[[134 132 103 115]
 [130 136 122 123]] result: 134, 123

[148 155  99 114 136 114] result: 148, 114

[121 137 110 152 101 149] result: 121, 149

[118 140 135 101 143 137] result: 118, 137

[[119 155 137 113 154 138 153]
 [110 126 116 103 149 141 151]] result: 119, 151

[107 122 125 118 152 100] result: 107, 100

[[105 117 135 130]
 [138 113 145 111]
 [115 134 111 143]] result: 105, 143
---
Input: (129, 137, 155, 111, 125, 126, 100)
Output: 125
Input: ((130, 126, 102, 146), (125, 128, 149, 107))
Output: 128
Input: (147, 118, 105, 154)
Output: 118
Input: ((128, 140, 145, 141), (110, 112, 151, 127))
Output: 112
Input: (103, 136, 121, 124)
Output: 136
Input: ((126, 121, 128, 130, 125), (132, 137, 121, 134, 125), (131, 107, 138, 130, 127))
Output: 138
Input: (142, 128, 114, 100, 145)
Output: 114
Input: ((126, 108, 122, 103, 143), (134, 129, 156, 120, 127), (130, 139, 122, 134, 114))
Output: 122
Input: (118, 103, 104, 136, 124)
Output: 104
Input: (156, 116, 137, 135, 114, 119)
Output: 135
---
[[115 145 126 152 124 142 128]
 [138 121 136 102 133 141 125]
 [149 115 135 135 130 139 114]] ans = 149

[[123 125 131 135 126]
 [132 144 126 122 109]
 [124 114 140  99 146]] ans = 124

[[124 119 111 116 127]
 [129 138 134 114 150]
 [126 128 129 132 115]] ans = 126

[[151 143 136 141 129 131]
 [153 133 137 140 129 129]
 [144 135 133 137 129 129]] ans = 144

[[110 115 114 122]
 [114 147 114 151]
 [109 135 114 121]] ans = 109

[[140 121 132 130 119]
 [133 143 150 127 111]
 [111 118 135 123 137]] ans = 111

[[149 153 112 113 141 117 122]
 [112 138 134 132 130 130 133]
 [123 123 136 149 115 152 124]] ans = 123
---
[153 129 124 121 118 115 155] ans = 115

[[115 100 114 106]
 [113 138 142 138]] ans = 114

[156 103 134 155 112 149] ans = 112

[128 128 151 126] ans = 151

[[140 153 131 150 128 145]
 [107 114 126 128 126 121]] ans = 128

[[130 109 102 128 106 146 134]
 [133 150 130 146 113 143 123]
 [154 109 141 126 111 147 117]] ans = 146
---
[155 140 128 117 103 136] Answer: 140

[[123 152 121 135 127 157 130]
 [119 111 150 131 129 112 115]
 [131 133 121 127 128 133 132]] Answer: 133

[[108 140 140 105]
 [108 142 134 111]] Answer: 142

[119 102 110 113 135 108 129] Answer: 102

[[136 111 105 149 115]
 [155 122 130 110 143]] Answer: 122

[[131 142 127 142 135 121 138]
 [126 126 117 150 120 126 147]
 [127 127 116 139 151 128 122]] Answer: 127

[119 112 106 141 119 112 139] Answer: 112

[129 124 151 120 138] Answer: 124

[[123 138 143 142 150]
 [127 112 145 114 109]
 [139 130 115 104 113]] Answer: 130

[121 129 150 107 126 119 154] Answer: 129
---
[[135 142 120 125 128 140]
 [108 114 138 126 126 100]
 [124 110 136 128 127 120]] → 110

[[146 156 123 114 148 106 129]
 [136 125 132 130 134 132 124]] → 123

[116 151 130 143 129] → 130

[[126 133 124 141]
 [136 128 129 104]] → 126

[106 139 128 134 137 132] → 132

[[ 98 118 157 108]
 [107 121 148 114]] → 108
---
123  106  124  132  120  120
127  141  137  129  124  133
-> 132

128  125  151  137  119
133  126  145  114  123
123  139  128  150  132
-> 145

140  149  122  143
133  154  108  155
-> 149

118  127  153  101  102  140
147  116  142  139  137  146
-> 101

127  131  130  117  125  130
127  127  131  123  127  128
126  141  142  106  123  135
-> 123

146  152  148  129
129  116  113  130
129  122  133  130
-> 116

117  123  126  132  111
149  132  133  113  109
103  128  134  157  149
-> 133

145  142  117  130  129  130
151  154  132  122  150  126
-> 130

134   99  120  130
109  141  125  130
-> 99
---
array([[107, 113, 112, 139, 105],
       [142, 120, 117, 145, 103]]) value 107, 103

array([119, 150, 118, 116, 133, 141, 119]) value 119, 119

array([[137, 123, 129, 128, 133, 133],
       [151, 104, 127, 119, 133, 145]]) value 137, 145

array([132, 153, 133, 106]) value 132, 106

array([121, 112, 101, 127]) value 121, 127

array([[119, 106, 112, 138, 131, 122],
       [143, 107, 136, 122, 134, 138],
       [128, 137, 119, 139, 118, 121]]) value 119, 121

array([128, 123, 126, 117, 153, 141, 113]) value 128, 113

array([140, 105, 116, 113]) value 140, 113

array([148,  99, 137, 134]) value 148, 134
---
[136 135 138 132 150 140 134] -> 135

[[114 153 126 110 113 127 138]
 [112 150 125 116 108 129 138]
 [108 154 122 115 108 125 140]] -> 153

[[128 118 124 108 136]
 [131 119 121 106 134]
 [130 119 123 126 121]] -> 118

[121 127 151 149 126 122 129] -> 127

[[155 137 139 122]
 [100 116 105 136]
 [142 146 137 109]] -> 137

[131 142 109 109 138 106] -> 142
---
155  143  156  106  109 | 155, 109

128  146  151  137  137  130 | 128, 130

 98  107  122  138
136  118  137  122
114  127  129  139
| 98, 139

138  128  127  130  127  121
126  129  134  129  128  139
115  128  105  130  127  127
| 138, 127

143  136  151  132 | 143, 132

125  149  149  122  129  139
137  130  141  120  126  140
130  129  105  128  133  128
| 125, 128

106  134  156  152  123  104 | 106, 104
---
[[140 143 108 130]
 [117 118 134 126]
 [102 126 118 134]] gives 118

[[143 143 119 127 113 137 106]
 [115 138 145 137 112 123 139]
 [132 136 114 140 129 140 151]] gives 114

[[126 119 104 124 122]
 [112 127 130 132 141]
 [106 120 100 131 132]] gives 100

[[136 131 151 128 127 130 117]
 [114 140 123 117 122 131 129]
 [139 131 135 122 130 123 132]] gives 135

[[145 118 135  99 130 128 138]
 [139 135 121 125 124 127 115]
 [124 131 127 136 124 124 145]] gives 127

[[123 133 142 130 130 117]
 [109 139 132 131 130 134]
 [115 107 152 135 158 145]] gives 152

[[128 127 134 133 124 131]
 [134 119 130 123 127 128]
 [129 133 121 138 149 115]] gives 121

[[123 110 115 129 141 122]
 [112 111 107 127 130 114]
 [138 118 131 128 147 135]] gives 131

[[108 138 128 121 131 121]
 [122 139 138 127 122 109]
 [128 135 152 128 124 125]] gives 152
